In the rows, zero is written as 128.
The rows of R fall into a few groups, which share some directions, and each row is roughly a mix of its group's hidden directions.
R (156 x 11):
[[123 114 111 136  87 148 126 104  95  88 155]
 [ 93 118 111 143 133 159  77 108 138 152 118]
 [114  80 118 101 160 148 115 119 161 105 127]
 [161 151 120 107 107 162 122 177 110 141 124]
 [130 142 109 170 109 149 130 114 132  82  94]
 [142 181 168  98 125 117 139 126 122 136 155]
 [119 132 180 132 136 152 108 121 136 116  78]
 [152 176  96 100 151 139 100 124 143 132 146]
 [122 125 120 153 103 130 113 135 168  70 134]
 [130 115 162 112 140  96 111 104 171 161 120]
 [ 93  91 138 122 116 138  78 100 113 128 119]
 [124 124 176 141 127 105 131 131 174  91 138]
 [126 108 140 112  69 140 122 102 135 161 148]
 [167 152 112 124 137 120 170 163 162 127 125]
 [ 95 147 153 106 132 106 140  82 145 117  97]
 [114 123 142  94 129 113 121 154 186 157 127]
 [133 147 120  80 117 139 146 146  78 117 109]
 [ 93 143 158 161 144 131 124  79 132 110 115]
 [133 105 157 121  74 122 147 135 108 161 146]
 [143 142 172 146 128 116 132 113  82 166 134]
 [191 123 157 127 138 125 105 151 136 142 106]
 [149  96 159 134 103 149 147  88 127 101 109]
 [116 111 117 108 132 138 129 152 172 171  94]
 [149 124 144 119 133 156 128 150 132 133  61]
 [102 133 156  94 139 167 115 124  85 138 141]
 [ 76 147 102 108 130 114 131 150  93 129 150]
 [131 154  87 136 167 143 114 120 115 173 130]
 [117 122 114 150 157 139  67 103 144 117 135]
 [155 120  94 130 131 149  96 139 145 180 137]
 [114 132 142 163 154 133 103  95  79 144 131]
 [101 132 165 152 129 101 110 157  97  95 129]
 [151 105 160 152 111 126 168 153 112  94 135]
 [137 108 125 134 138 132 178 115 184 115 125]
 [123 108 126 136 142 107 124 131 126 173  69]
 [119 149 129 125 152 100 133 109  91  87 164]
 [168 139 138 132 131  85 134 110 154 169 144]
 [121 127 159 141 163 117  91 148 100  92 114]
 [181 102 111 140 120 159 106 154 125 138 147]
 [161 132 133 141 130 128 116 110  61 110 123]
 [ 96 110  99 107 116  96 173 139 107 144 127]
 [127 123 122 118 121 125  67 138 128 147 175]
 [124 133 159 154 160 139 128 131 167 100  90]
 [108 119 153  85 117 101 130  97 143 109  92]
 [138 156 124 180 103 117 141 105  89 129 137]
 [175 154 118 150 117  90 130 161 141 139 137]
 [127 140  87 134 123 123 161 100 100 149 168]
 [143 176 169 148 133 116 132 109  91 135 134]
 [132 168 119 113 122 140 139  86  96 168 134]
 [164 119 102 135 102 111 117 114  72 117 128]
 [112 161 165 110 121 138 159  98 103  98 127]
 [ 77 163 130 149 149 130 132 100 149 148 113]
 [131 184 134 155 130 132 106 157  92 137 122]
 [158  90 128 129  71 138 147 123 128 135 150]
 [122 178 146 146 151  98 148 125  96 117 150]
 [ 75 152 125 133 135 133 166 118 154 153 111]
 [119 101 141 118 122 162 111 152 185 122 143]
 [132 116 157 179 130 152 123  84 110 138 132]
 [120 124 184 141 147 139 125  84 155 133 118]
 [150 135 118 148 178 131 119 167 143  93 120]
 [141  89 153 130 104  99 153 166 152 145 128]
 [129 132 149  96 101 117 189 122 124 136 105]
 [126 125  81 170 105 121 100 138  99 118 144]
 [147 129 121 162 164 142  83  97 117 148 122]
 [113 116 126 125 121  81 179 132 109 101 112]
 [145 135 140 107 121 158 173 121 162 106  95]
 [121 130 122 127 145 133 173  77 168 134 132]
 [114 165 129 124 163  98 120  86 112 124 156]
 [ 90 128 121 118 107  81 166 108 141 124 147]
 [133 160 147 150 136 157  94 107  82 126 134]
 [151 186 168 122 118 119 147 109 117 133 135]
 [135 152 127 156  90 147 125  95 147  84 120]
 [106 114  73 104 107 121 121 160 110 150 126]
 [159 139  72 133 159 122 106 145 132 153 122]
 [ 97 142 150 141 153 131 145 127 183 156 120]
 [152 159 139 114 162  82 144 132 136 161 140]
 [128 103  98 144 147  85 122 150 166 153 121]
 [140 161 109 132 169 149 115 109  90 148 107]
 [118 163 149 174 131 148 142 106  89 136 135]
 [ 94 149 147  87 107 108 157 124 123  94 121]
 [ 72 117 150 141 105 160 115 108 141 137 146]
 [119  80 123 142  90  95 161 138 135 141 126]
 [133 104 150 147 134 148 122 117 191 148 112]
 [110 133 161 131 111 128 174 107 151  93 105]
 [121 139 129 113 116 113  74 170  96 130 117]
 [137 134 120 152  71 141 117 153 117 167 121]
 [124  79 144 163  98 103 142 103 131 147 126]
 [101 125 130 156 126 173 123 152 148 169 108]
 [129 116 147 102  81 146 158 118 116 147  91]
 [120 119 129 108  76 115 174 112 137 117 152]
 [137 141  92 105 127 119 161 121  89  85 128]
 [136 124 105 128 125 157  92  99  91 159 153]
 [143 154 158 107 110 114 163 145 170 105 124]
 [180 119 119 106 122 140 158  86 125 126 147]
 [126 135 156 157 142 118 148  74 164 119 131]
 [107 124 145 107 111 156 158 112 181 128 107]
 [116 134 172 132 131 124 136 129 111  64 125]
 [102 129 111 138 126 142 159 149 111  85  85]
 [107 139 144 124 157 100 146 141 107  92  85]
 [110  92  95 159 144 147  89 145 110 117 119]
 [119 103 133 140 165  86 162 117 152 135 101]
 [ 87 130 146 156 143 108  86 159 125 106 123]
 [157 121 129 109 106 159 130 154 183 124 113]
 [139  98 114 168 139 163  99 110 120 124 162]
 [112  80 133 155 122 145 134 156 168 113 112]
 [106 147 166 135 157 130 135 125 131  94  82]
 [104 141 138 110 101 120 121 106  95 115 182]
 [ 81 112 166 131 130 109 118  90 117 102 120]
 [ 98  81 128 146 146 122 102 135 166 103 134]
 [119 163 129 132 140 142 105  65 132 137 110]
 [ 86 170 131 135 172 115 129 112 150 113 128]
 [132 147 120 151 164 122 165 107 134 148  82]
 [137 122 117 143 160 127  85 153 175 148 120]
 [128 115  97 147 116 122 159 100 159 175 133]
 [117 131 128 145 132 108 172 107  77 101 138]
 [131 146 133 138 127 171 155  89 104 152  98]
 [ 88 116  79 105 100 125 123 143 101 141 133]
 [135  85 101  87 123 115 128 159 161 134 133]
 [ 94 115 114 151 151 115  94 174 149 125 142]
 [151 143 104  99 119 132 152 187 130 133 112]
 [147 105 158 167 145 124  85 117 144 157 131]
 [154 110 131 145 143 132 107 164 183 109 126]
 [160 100 123  90 112 127  95 138  87 113 126]
 [113 120  91 115  82 150 132 152 111 156 105]
 [124 132 104 125 143  78 130  92  85 125 131]
 [159 143 132  93 135 135 119 134 190 128 139]
 [121 118 107 112  88 165  90 138 133 111 160]
 [128 128 126 182 116 141 108  99 140  86 112]
 [120 105 154 120 128  87 157 145 104 170 140]
 [ 95 186 133 141 151 104 131 127 105 144 140]
 [123 106 137 123 164 147  94 115  75 117 120]
 [154 172 114 124 121 129 132 162  82 149 130]
 [125  80 137 135 117 133 135 118  84 126 172]
 [123 151 123 154 132 148 138 105  82 160 162]
 [ 99 125 102 166 131 158 151 127 157 156 103]
 [139 118  87 184 137  92 122 131 125 127 116]
 [111 121 146 103 141  77 166 128 141 101 141]
 [ 67 134 160 167 130 124 130 130 115 128 116]
 [154 138 132 130 154 129 136 108  79  80 129]
 [ 95 134 135 114 144 172  98 141 112  87 133]
 [ 98 147 147 161 147 134 124  74 108 126 142]
 [123 118 127  73 136 123 123 170 151 138 159]
 [148 120 161 170 142 121  94 101 105 152 122]
 [105 149 146 155 173 119 147 116 128 104  91]
 [113 114 125 126 117  87 185 102 140 137 114]
 [ 63 119 103 120 125 139 145  98 125 117 138]
 [113 120 126 116 123 133 122 162 183 110 168]
 [117 143 164  75 164 118 145 135 134 143 141]
 [140 137 112 129 118 144 161 109 102 145  70]
 [140  77  93 140 146 146  92 144 141 138 122]
 [101 145 156 128 112 128 149  95  95  91 154]
 [163 139 133 177 129  83 145 119 143 137 113]
 [108 150 141 112 162 115 134 139 128  83 172]
 [146 122 126 174 159 134 123 150 136 108  81]
 [134 136 133 129 152 111 141  76  82 108 112]
 [110 126 123 112 107 119  80 118 136 166 167]
 [102 138 124 143 141 121 106  90  86 166 147]]

Each list below has one row that fits no group; the rest each fit one group, if only roughly. Name that row.
  * Q_14: [156 115 164 117 143 150  91 112 148 164 142]
  * Q_475: [125  97 161 134 110 108 151 140 145 102  81]
  * Q_816: [118 141 148 118 101 111 140 181  87 138 117]
  * Q_409: [109  79 138 122 106 148  98 106 122 155 155]
  * Q_437: [132 145 115 137 109 146 172  94 125 116 174]
  * Q_137: [124 112 106  79 139 110 154  99 141 147 159]
  * Q_295: [126 125 111  73 147 116 136 120 139 174 147]
  * Q_405: [133 107 143 136 119 157 169  78 115 147 143]
  * Q_576: [118 119 100 136 107 129 130  88  72 122 110]
  * Q_887: [133 109  93 155 137 125 163 137 107  89  99]
  * Q_92: [140 116 122 108 127 148 134  62 158 135 115]
 => Q_887
  * Q_974: [155 128  92 138  93 150 148 157 132 139  90]
  * Q_264: [154  90 111 133 108 178 143 141 122 153 144]
  * Q_608: [ 85 114 117 137  94 116 150 106 110 146 166]
  * Q_615: [125 136 138 129 104 172 133 128 146  75 100]
  * Q_209: [105 118 164 118 127  94 137 141 108  85  97]
  * Q_467: [ 88 151 110 139 107 130 180 121 157 124 131]
  * Q_237: [156 157 139 119 104  90 153  98 152 141 150]
  * Q_499: [110 112 105 149  97 116 127  74  96 126 135]
  * Q_644: [155 128 108 140 105 144 188 111 115 116 146]
  * Q_870: [ 87 154 129 102 143 110  94 114  93 148 134]
 => Q_608
  * Q_805: [130 163 161 134 117 117 163  93 126 148 161]
  * Q_743: [175 113 166 115 135 161 122 126 142 107 100]
  * Q_220: [135 113 119  90 112 147 149  90 163 147 101]
  * Q_352: [130 126 175 122 143 154 130 126 179 102 140]
  * Q_141: [ 95 104 127  97 165 118 104 128 154 123 163]
  * Q_268: [135 154 159  97 163 139 140 169 149 135 109]
  * Q_556: [ 92 132  88 135 125 128 132 132  86 166 107]
  * Q_236: [112 120 122 125 170 155  80 149  97 125 133]
  * Q_120: [140 128 175 123 150 100 124  78 143 116 133]
  * Q_495: [135 137 104 161  77 109 129 113 114 162 112]
  * Q_492: [145 120 135 174 135 137 150 165 161  97 119]
  * Q_431: [ 91 125 132 121 108 134 164 156 147 166  98]
  * Q_178: [101 126 129 152 136  74 153 145  92 138 134]
  * Q_596: [164 100 143 150 143 106 113 149 126 178 129]
  * Q_742: [101 177 129 158 137 118 168 108 116 118 139]
 => Q_805
  * Q_603: [100  89 109 160 151 137 124  81 131 134 124]
  * Q_649: [ 89 102 145 125 128  95 156 165 154 113 121]
  * Q_889: [123  97 126 171 121 142  89  97 100 127 144]
  * Q_150: [ 95 128 140 100 122 158 106 169 157 155 130]
  * Q_736: [128 148 124 136 164 150  77 139 158 125 156]
  * Q_332: [139 127  55 124 127 118 137 115 116 154 123]
  * Q_386: [121 130 114 126 158  88  79 164 138 131 136]
  * Q_253: [ 77 150 139 139 145 114 141 133 149  93  98]
  * Q_32: [128 116 109 110 149  93  89 170 102 136 121]
  * Q_403: [122  94 118 144 152 108  90  81 107 129 132]
 => Q_253
  * Q_614: [136 136 117 157 115 100 108 147 139 107 185]
  * Q_835: [120 134 105 132 101  90 149  87  98 149 109]
  * Q_368: [130 156 111 121 109 144  77 153 103 153 109]
  * Q_250: [141 120 135 106 152  82 154 118 174 144 127]
  * Q_461: [151 145 134 127 155 147 163 109 112  76 118]
  * Q_774: [194 127 103 128 115 130 131 148 112 101 120]
  * Q_172: [121 133 128 113 143  89 102 189 130 116 133]
  * Q_362: [100 131 151  93 150  88 162 125 108 108 135]
  * Q_715: [122 142 122  74 105 144 123 134 108 149 169]
  * Q_728: [161 106 125 108 109 104  97 146 171 151 125]
 => Q_362
  * Q_219: [192 123 140 139 107  95 116 133 144 118 143]
  * Q_119: [128 153 144 137 152 104 186 122 129 118 161]
  * Q_507: [ 71 119 146 117 130 106 144 103  94 136 146]
  * Q_909: [150 134 138 145 106 151 135 135  95 186 141]
  * Q_200: [139 167 113 100  99 127 115 141 106 147 173]
  * Q_638: [120  84 162 127 146 127 104 113 172 120 146]
  * Q_960: [ 88 143 129 124 172  91 133 118 135 131 163]
  * Q_895: [146 147 119 187 139 119  87 130 133 106 134]
  * Q_280: [127 165 126 145 168 156 110 130  92 109 105]
  * Q_392: [122 127 110  85  74 143 140 156 132 112 127]
  * Q_422: [176 148 157 143 174 131 129 126 112 131 105]
  * Q_534: [136 145 100 124  87 128 180 130 154 119 110]
 => Q_909
  * Q_680: [126 114 127 120  81 117 138 120 160 109 178]
  * Q_765: [122  95 116 114 138 154 111 115  90 158  88]
  * Q_68: [130 163 128 117 123  71 159 102 133 132 149]
  * Q_807: [111 117 126  94 129 152  79 113 103 104 151]
  * Q_857: [175 167 153 132 132 150 105 160 132 139 121]
  * Q_27: [108 150 129 159 148 133 131  89 142 121 178]
  * Q_123: [121  97 168 132 121 115 121 113 154  86  96]
  * Q_106: [141 124 158 154 152 150 140 121 101 109  78]
  * Q_687: [108 111 158 114 104 110 139 116 110 147  73]
  * Q_364: [151 107 132  87 170 109 120 139 164 130 109]
  * Q_938: [169 131 133 124 140 107 134 145 113 189 129]
  * Q_881: [133 134  97 154 145 143 132 171 178 130 120]
  * Q_957: [136 169 103 126 160 169 117 136 165 136 125]
  * Q_860: [ 87 169 118 108 131 124 123  94 122 152 157]
 => Q_807
  * Q_468: [142 134 175 120 120  86 147 139 129 164 150]
  * Q_441: [153 145 152 114 178 112 150 119 141  91 129]
  * Q_787: [136 170  86 126 118 164 122 100 108 134 111]
  * Q_858: [133 111  73 119 111  91 151 142 153 141 131]
  * Q_267: [104  82 129 116 128  97 148 110 121 170 147]
  * Q_71: [139 146 116 104 118 124 168 152 137  74 144]
  * Q_593: [ 86 149 108 136 108 107 127 123  83 155 148]
  * Q_48: [117 127 122  74 140 141 164 151 157 119 104]
  * Q_87: [106  95 131 174  89 139 134 109 109 108 120]
  * Q_379: [185 146 151 111 149 118 142 105 109 121 152]
  * Q_207: [111 141 165 162 147 155 129 113 139  99 165]
  * Q_761: [162 142 171 149  92 133 111 105 114 149 145]
  * Q_69: [144  92 144 109 116  96 140 171 123  93 135]
  * Q_142: [167 136 174 135 125 118 114 134 162 108 160]
  * Q_693: [138 115 141  96 146 128 135  95 105  72 136]
 => Q_379
  * Q_125: [148 123  87 115 139 138 102  94 136 174 135]
  * Q_583: [146  93 138 164 146  88 127 130 167 143 127]
  * Q_559: [144 133 152 163 166 110 159  96 111 122 150]
  * Q_185: [139 131 160 122 122  88 151 161  99  92 134]
  * Q_546: [114 140 139 105 124 121  94  68 100 133 132]
  * Q_166: [158 110 149 124  88 159 144 130 112  93 154]
  * Q_326: [129 120 120 141 124 147 103  96 126 193 134]
  * Q_633: [ 97 131 132 155 109 152 103 127 115 183 115]
  * Q_43: [158 128 164 101 152 121 137 117 142  78 143]
  * Q_463: [110 127 160 101 112  88 162 150 138 110 102]
  * Q_343: [160 148  99 155 135 174 113 124 156 144 115]
  * Q_434: [119 162 140 125 106 108 137 160  75 149 121]
  * Q_695: [117 107 131 161  66 116 143 108 120 112 135]
  * Q_756: [118 120 171 122 112 115 133  87 106 163 155]
 => Q_559
